R: a few groups of rows, each row roughly a mix of its group's hidden directions
R (136 x 11)
[[-10  22 -68  33 -15 -29 -21   1 -35 -29 -35]
 [-33 -30  20 -60  -7  36 -54  15  14  20 -10]
 [-12  30 -66  40 -15 -38 -11  10 -43 -17  -8]
 [ 22 -11  14 -16   6   6  72  12  -2  47  50]
 [ -5 -10  52  39  -6  38  20 -42  51 -21 -10]
 [-31  46  46   7 -19  14  22  25  -6   9  64]
 [ 14  -7  34  32 -12 -19 -54 -30  43  -2 -51]
 [-45  -3 -38  78  -7 -25   4  -7  -1 -15 -24]
 [ 17  26 -56  41   1 -43  38  17 -41 -10   3]
 [ 19  34 -44  34 -25  -8  42 -58 -13 -16 -15]
 [ 57  43  -3   6 -42 -21  41  19  12 -38   9]
 [  5 -28 -29   7  -5 -28  27  45  24  31 -66]
 [-58  50 -33  24 -20  20 -21   1 -13  42  22]
 [-46  61  -8  -6   8 -13 -27 -18  18  54  27]
 [-34  30  55  -1 -30  54 -28 -30   1   6 -23]
 [ 12 -31  21  15  45 -27 -37  70   4 -16   2]
 [-42  18 -18  76 -26  -7  34 -29   3  -2  12]
 [ -1  33  -7 -12 -33  18  46 -77   3  18   7]
 [ 29   1  21  39 -12 -17 -44 -19  45 -18 -58]
 [ -2 -30 -47 -42  34 -40  -2  18  -4   2  56]
 [ -7 -22 -67 -10   5 -33 -17  47 -40  29   5]
 [  6   3  44 -84   0  30 -11  -2   8  26  17]
 [ 17 -41 -47  16  42  -7 -21  46  -8  15 -45]
 [  4 -23 -23  -6  62  28  33  39  46  -5 -26]
 [ -2  33  56  35 -32  32  -2 -22  -5  -3 -57]
 [-42  15 -44  43 -49  35 -11  15 -32  12 -15]
 [-30  54  -9  15   7  32 -47   4  -9  42  44]
 [ 48 -21  26  14  47  42  29 -39  30 -19   1]
 [  7   6 -28 -41   3 -24  50  27 -31  -9  61]
 [-43  23 -34 -14 -37 -40 -20  45 -32  29 -13]
 [  7  43   6   1 -73 -51  31  -1  -3  -9 -12]
 [  6  11  48 -29  22  36  17 -41  32 -49  26]
 [-18  16 -27 -32  51 -63  -5  -3  37  24 -13]
 [ 38 -17 -16  48 -46 -13  26 -50  -8 -30  20]
 [ 23 -47  11   7 -31  16  43 -15 -16 -57 -37]
 [ 29 -17  35   7  56  40   4 -34  43 -17  27]
 [-35  25  49  -8 -35  39 -47 -34  22  10 -12]
 [ 14 -24 -41  29 -19   0 -45  42 -32  12 -51]
 [ 23  -1 -55 -28  17 -15 -13  31  30  -7  64]
 [  8 -11 -40  27 -31 -39 -23  48 -32  44 -21]
 [-12  -8  43  33   7  39 -42 -31  16   3 -59]
 [ 12 -25  75 -19  24  25 -12 -18  52  -5  -6]
 [-56  28 -24 -29 -29 -25 -30  48 -29  18  -3]
 [ -2   2 -61  -1   8   0  36  50  -2  22 -55]
 [-42  50  46  14 -24  17  12  19  -4   1  57]
 [-21   0 -36   8 -60  -2  13 -24  26 -29  60]
 [ -3 -42 -45  -1  28 -41  19  26  13  12 -60]
 [-27   7  64  17  12  39   0 -22 -42  14 -44]
 [ 27 -38 -27  36   4  25  23  72 -14  -1  19]
 [-32  49 -19  22  21  44 -45   0  -7  39  30]
 [ -7  17  -1  36 -20  71 -40  11 -37   3  31]
 [ -4 -25  64 -41   8  37 -30 -21  43   9  -2]
 [ 11  -7 -70  47 -17 -17  14 -42 -11  -8 -32]
 [-55 -47  -5 -14  48  16 -37 -15 -14  37   2]
 [-65  58 -22 -13   0 -16 -15 -44   9  20   2]
 [ 16  23 -58 -22 -23 -30  16  33  17  -1  58]
 [-14  -9  39 -77  -2  34  -9 -28  23  28  -8]
 [-18   7   6 -36  67  28  -8  49  19  21 -31]
 [-35 -41  21 -14   0 -35  28  32 -18 -62  20]
 [ 30 -41 -32  21  32  19 -34  43  -7   6 -51]
 [ 10  44  45  20 -42  27  23 -13 -12 -32 -49]
 [ 41 -33  -4  47 -26 -47  40 -31   7  24  -6]
 [  4 -42  14  23  39  41  38  -9 -29 -24 -50]
 [-14  36  -2  25   6  68 -33   3 -22   2  53]
 [-23  16 -46  71 -21 -19  41 -22 -12  -9  -7]
 [-24  -1 -37  40 -38  53 -10  -2 -40 -22 -33]
 [-35  60  -2  10 -12   7 -26   6   3  50  53]
 [ 21 -23  69 -36  17  32 -18 -23  46  -1  -4]
 [ 15 -24 -31  46 -52 -50  30 -21  -8 -12  23]
 [-47  22 -39 -31  -5 -12  -1  64 -23  22 -26]
 [ 36 -14   8  19  30  37   0 -41  69   4  21]
 [-25 -40 -20  20  58  17  28  13 -49  29 -17]
 [  2  18 -13  37   2 -18 -57  -7  -1 -60 -46]
 [-15  14   0 -20 -16  52 -17  -2 -23 -81   7]
 [ -3   6   4  49  13 -16  88 -19   9  -2 -11]
 [ 53 -25  37  18  45  26  33 -43  19 -11   0]
 [ 13 -18   9   2  37 -35  15  33   8  60 -55]
 [ 47  -3  28  21  12  -5 -18 -29  29  66 -36]
 [-27  56  29  10 -48  -3 -51 -16  12  26 -17]
 [ -6 -28  15  44  29 -21 -44  67   5 -21   5]
 [ 43  -2 -10  -5   7  -8  70  21 -18  34  47]
 [-18  44  15   5 -59 -10 -54 -15  39  18  -9]
 [  1 -25 -26 -25  35  10  64  21 -46 -17  29]
 [ 52  -5  38 -77  19  20  -6  13   4   6   6]
 [  3 -13  73 -11   5  42  -5 -28  51 -14 -10]
 [ 14  23 -56 -27 -24 -21  17  31  19  -4  62]
 [-25  16  60   2  17  51 -30 -25 -25  -8 -41]
 [-46  32  19 -53  14  26 -41  38 -25 -11  -6]
 [ 31 -33 -67  -6   3 -13 -10 -26 -10  -6 -58]
 [ 19 -28 -67  32  -4 -18  -4 -44  -2  -8 -46]
 [ 22  63  31 -43 -16  18 -11 -40  -5 -37 -12]
 [  4  44  57  36 -49  14  -7 -17   6  17 -37]
 [-41  16 -33  80 -20 -19  24 -12  -7  -5   9]
 [-38  10  10   1 -19  21 -71 -19  14 -38 -41]
 [ 26  40  21  22 -46  33 -30   1 -32 -12  51]
 [ 26  37  -2  24 -67 -51  16   1  20  -9 -25]
 [-24  53  18 -35  18 -41  -3 -41  30  28  29]
 [ 15  14  29  38  -8  -8 -67 -19  42   9 -41]
 [-24  42 -11 -34  33 -59  -8 -14  42  30   8]
 [-40   4  50   2 -14  66 -22 -33  -1   9 -30]
 [-44   0 -32  -5 -68 -40  10  18 -26 -21  20]
 [ 12 -22 -25  17 -17  20 -62  21 -28 -10 -62]
 [-25 -38  32 -14  41 -20  27  30 -15 -58  24]
 [-52  25 -16 -15  -4 -23 -13 -58   5  16 -54]
 [ 16 -39 -51  15  36 -12 -16  47  -3  14 -50]
 [ 42   4  51  16  15  16   3 -17  -3 -55 -52]
 [ 15  10  34 -30  23 -53  13  11  43  44  36]
 [ 54  52  -4  13 -50 -29  15  16  28 -28   4]
 [ 11 -29 -19   8  74  13  24  35  46   2 -15]
 [-36   9 -19 -19   7  17   8  26 -45 -70  30]
 [ 40 -20  58 -34  20  26  40   2  26  20  29]
 [ -2 -23 -13 -16  -2   6  16 -33   3 -75 -56]
 [ -4  -3 -51  36 -28  -3 -37  27 -39  29 -44]
 [  2  -5  48  42   7  37   0 -23 -10  -6 -71]
 [  8 -12   7  -2  22  -8 -14  51 -30 -10 -81]
 [ 35 -52  10 -15   4 -25  54  -1  17 -39 -38]
 [ 12   2   9  28 -67 -29  -6 -52 -28 -13  34]
 [ 28  -5  47  -7  77  20  -4  -6  14  34 -17]
 [  5 -55  -5 -16  12 -18  34 -20   4 -40 -65]
 [  6 -19 -51  15  44   4 -34  60   6  24 -26]
 [ 29 -54  -5 -10  -2 -28  50   9   8 -44 -43]
 [ 42   8 -28  23  -1  52   0 -39  60  13  -5]
 [-40  42  21 -12 -33 -10  49 -43  22   4  36]
 [-35   8   1 -36   6  30  44  12 -51  21  50]
 [ 13   0  29  23 -51 -22 -14 -60 -22 -16  45]
 [ -9 -14  41  41  18  45 -17 -24  -4   3 -65]
 [-40 -33 -27 -20  42 -29  22   0  33  16 -53]
 [ 22  16 -38 -17 -24 -70  29  27  -4  -1  40]
 [ 16  39  29 -10  43  17 -46  -6 -25  55 -22]
 [  3  -6  42 -10 -54  19  29 -44 -11 -55  -5]
 [ 23 -26   6  18  10 -30   1   1  58  66 -30]
 [-24  44  38 -10 -63   9 -35 -24  26  22  11]
 [  2 -10 -11 -22  -3   0 -15 -37  -1 -69 -64]
 [ 61 -14  42  35  20 -12  16 -51 -12  26  -8]
 [-42   2   6 -19 -34 -54  -6  38 -57   1  -8]
 [-24  36  40 -24 -32  26 -10 -57   6 -44  13]]
the four rows of each list that fit no group, in list order (the others fit one group, some only roughly)
    z_473: [-27 -19 -41   8   1  -6  62  -2  16 -51 -40]
    z_551: [ 23  28 -12   6 -19 -17  73  20 -46 -29 -16]
    z_897: [  0 -54  -7 -10  36 -39  13 -35  45 -19 -39]
    z_389: [ 12  -3  40  31  42  -9  19  29  15  70 -14]
    z_768: [ -6   6  44  28  -2  44  37 -17 -27 -24 -59]
    z_347: [-35 -41  22   7  27  54 -42 -28  17  35   1]
    z_300: [ 14  18  -3  14 -35  56 -25 -27 -42 -54   7]
    z_598: [ 40  19  41 -55  37  40 -18  24  14  20   8]
    z_727: [-53  27  23 -16  66  10 -10  15  14  16 -40]
    z_625: [ -6 -26 -18   4 -18 -59  20  32  20  55 -38]
    z_806: [-54 -15 -21 -31  23 -17   1  69  28  11  -5]

z_897 z_389 z_598 z_727
    z_631: [ 26   3 -31  68  11 -25  20  -6  -5 -46 -39]
    z_190: [ -9  -5   9 -62  -9  11 -76  29 -14  -3 -11]
    z_456: [ 44  16 -16  -7   8 -16  60  27  -9  57  26]
    z_336: [  7 -11  50   5  26 -35  52 -20  38 -44  14]
    z_451: [-11 -18 -20  11 -30 -64  28  11  25  60   9]
    z_701: [  1 -22 -61  43  37  27   5  52   5  10 -11]
    z_62: [-58 -14  28 -23  12  48  20 -12 -48  23  20]
    z_40: [-58  -3 -45  67   2  -9  13 -22 -12 -16   9]
    z_763: [ 21  39  12  17 -59 -64  22  -3   5   7 -25]
    z_43: [  3  -5  11 -28  24  34 -22 -51 -22 -15  68]
    z_438: [  2 -25 -23  76   2 -21  53 -14  14  16  17]
    z_871: [ -3 -26 -13 -32  61 -50  21  -4  30  16 -38]

z_456 z_336 z_40 z_43
    z_896: [-41 -10 -31 -15  -4 -52  28  46  19  43  17]
    z_998: [ 67  -1  17  45 -17   3   7 -48  10  27 -30]
    z_102: [ 55   9  13 -19  -1  59 -27   5 -33 -37  29]
    z_539: [-19 -14 -31  -7  10  13  58  -1 -56 -19  49]
    z_322: [ 22  17  46   3 -10  12 -53  20 -24  57  32]
    z_907: [-22  51  -1 -67  -8  -6 -38  19 -35 -14 -15]
    z_857: [ 19 -15  18  25  -6 -22  18  54   2  50 -58]
    z_52: [ 40  25  47 -62   5  23   4  22 -17   0  40]
    z_386: [-14  14   5   5 -29   3  11  59 -78   5 -13]
    z_194: [-22  66  -8 -54 -11  -1 -36  18 -37 -13  -7]
    z_735: [-63  19 -32 -29 -12  20 -14  41 -16 -40  29]
    z_247: [ -9 -22 -19   9 -13 -58  20  24  35  65 -14]

z_102 z_539 z_857 z_386
    z_595: [ -4  19   1  -5  -4  43 -86 -17 -30 -15 -10]
    z_127: [-34 -16 -13  12 -39 -66  33   3 -16   7  46]
    z_262: [ -8  28 -32 -29 -54 -28 -25  59 -11   8  19]
    z_800: [ 49 -66   9  33   9  27   0  -3  49   4   2]
    z_317: [ 46 -35 -51 -30  16 -27 -10  43  29  23   6]
    z_482: [ 11  -2  45 -10   0  69  16 -32  13 -49  16]
    z_900: [ 16  29   9 -17  28  75 -32 -13 -10 -41 -15]
    z_223: [-15  26 -67   3 -41 -19  17  30 -32  26 -29]
    z_440: [ 26  32  56 -49   3  12  16  29 -10   5  50]
    z_459: [-54  38  33  10 -60   5 -42  -7  12  -2  10]
    z_142: [-18  31 -16  49 -49 -15  46 -30  29 -24  14]
    z_495: [ 36  35  44 -51  -1  27  16  26 -12   2  48]

z_262 z_317 z_459 z_142
    z_199: [-15   3 -19   1 -30  -6  20 -33  52  29  67]
    z_547: [-34  40  56  -9 -14  53  -6 -21 -33  -9 -22]
    z_88: [ 69   1  11  13  18 -15 -29  -4  12 -54 -40]
    z_875: [  9  28  12  21 -51 -11 -40 -23  63 -11 -28]
    z_997: [ 26  33   8  31   2 -15 -40 -65  42   9 -24]
    z_391: [ 44 -27  27  29  37 -27  34 -28  20  50  -2]
    z_233: [ 45  22  26  33 -15   8 -21 -69 -31  -9  18]
    z_527: [-27 -64  14   3  23   4 -44  43  37  21  -2]
    z_472: [ 20  25 -18  44 -24 -70   2 -31   8 -36  11]
    z_518: [-43 -14  39 -21  23 -44  15  32 -38 -36  24]
    z_353: [-20  -8  59  58  -1  20 -19   6  39 -21  33]
    z_115: [  2 -10 -22  21 -74  10  12   1   5 -27  61]
    z_377: [  9  37  57   4 -32  10  -5   2  27  27 -62]

z_997 z_472 z_115 z_377
    z_58: [ 28 -39  13 -36  12   4  36  22 -11 -49 -54]
    z_237: [-10  24  10 -37  28 -78  15 -13  34  24   3]
    z_529: [ 46  -6  26 -10  34 -23  55  36 -16  25  37]
    z_159: [-35   4  27 -19   9  57 -22  -6  -5  69   6]
    z_741: [-14   2  44  24  31  25  -6 -67  -6   0 -47]
    z_416: [ 16  11   1  60  10 -22  68 -39  15 -15  -3]
    z_617: [  6  20   5 -17  11  63 -15 -17 -17 -73  15]
    z_980: [ 23 -24 -56  36  40  24  13  56  -2  -1  -2]
    z_51: [ 44 -19 -31  26  22  28 -50  52 -20   5 -18]
    z_818: [-30 -33 -51  63   3 -24  -2 -22   6  -1 -38]
    z_90: [ 17  -4  14 -20  -7  22 -10 -35   3   1  92]
    z_354: [ 57 -16 -19  24   6 -49 -22  13  46 -36 -14]
    z_414: [-24  19 -54 -17 -26 -11  -3  53 -25  31 -42]

z_58 z_159 z_741 z_90
    z_627: [ 20 -35 -23  19  31 -11  25  22  69  16 -36]
    z_343: [  5  36   6  31 -48  27 -28  20 -28  14  61]
    z_126: [-27 -21 -38  -3  15 -21  55 -10  13 -55 -39]
    z_903: [ 84  -3 -25  10 -39 -28 -17   6   9 -17 -19]
    z_222: [-15  23 -15  36 -49  61 -16  17 -42  -9  17]
    z_475: [ 25  30  72  30 -19  21   3 -18  -6 -19 -45]
    z_276: [-67 -18  12 -17   0  43  15  -9 -36  46  18]
    z_455: [-34  14  25 -21  29  20  44 -29  34 -28  52]
    z_283: [ 63 -26   3  -3 -10 -26  -8 -25  28  60 -26]
    z_375: [ 52  16 -22  43  23 -42  -6  -8 -10 -51 -27]
    z_302: [ 40  26 -43  50  11 -43  26   9 -24 -32 -17]
    z_333: [-34  28  41   9 -15 -21  38 -53  25 -14  41]
    z_951: [-64  15 -23  -3 -12  -3 -21  51 -12  35 -41]
    z_63: [ -4 -16 -37 -15  15 -32 -54   6  41  31  49]

z_903 z_283 z_333 z_951
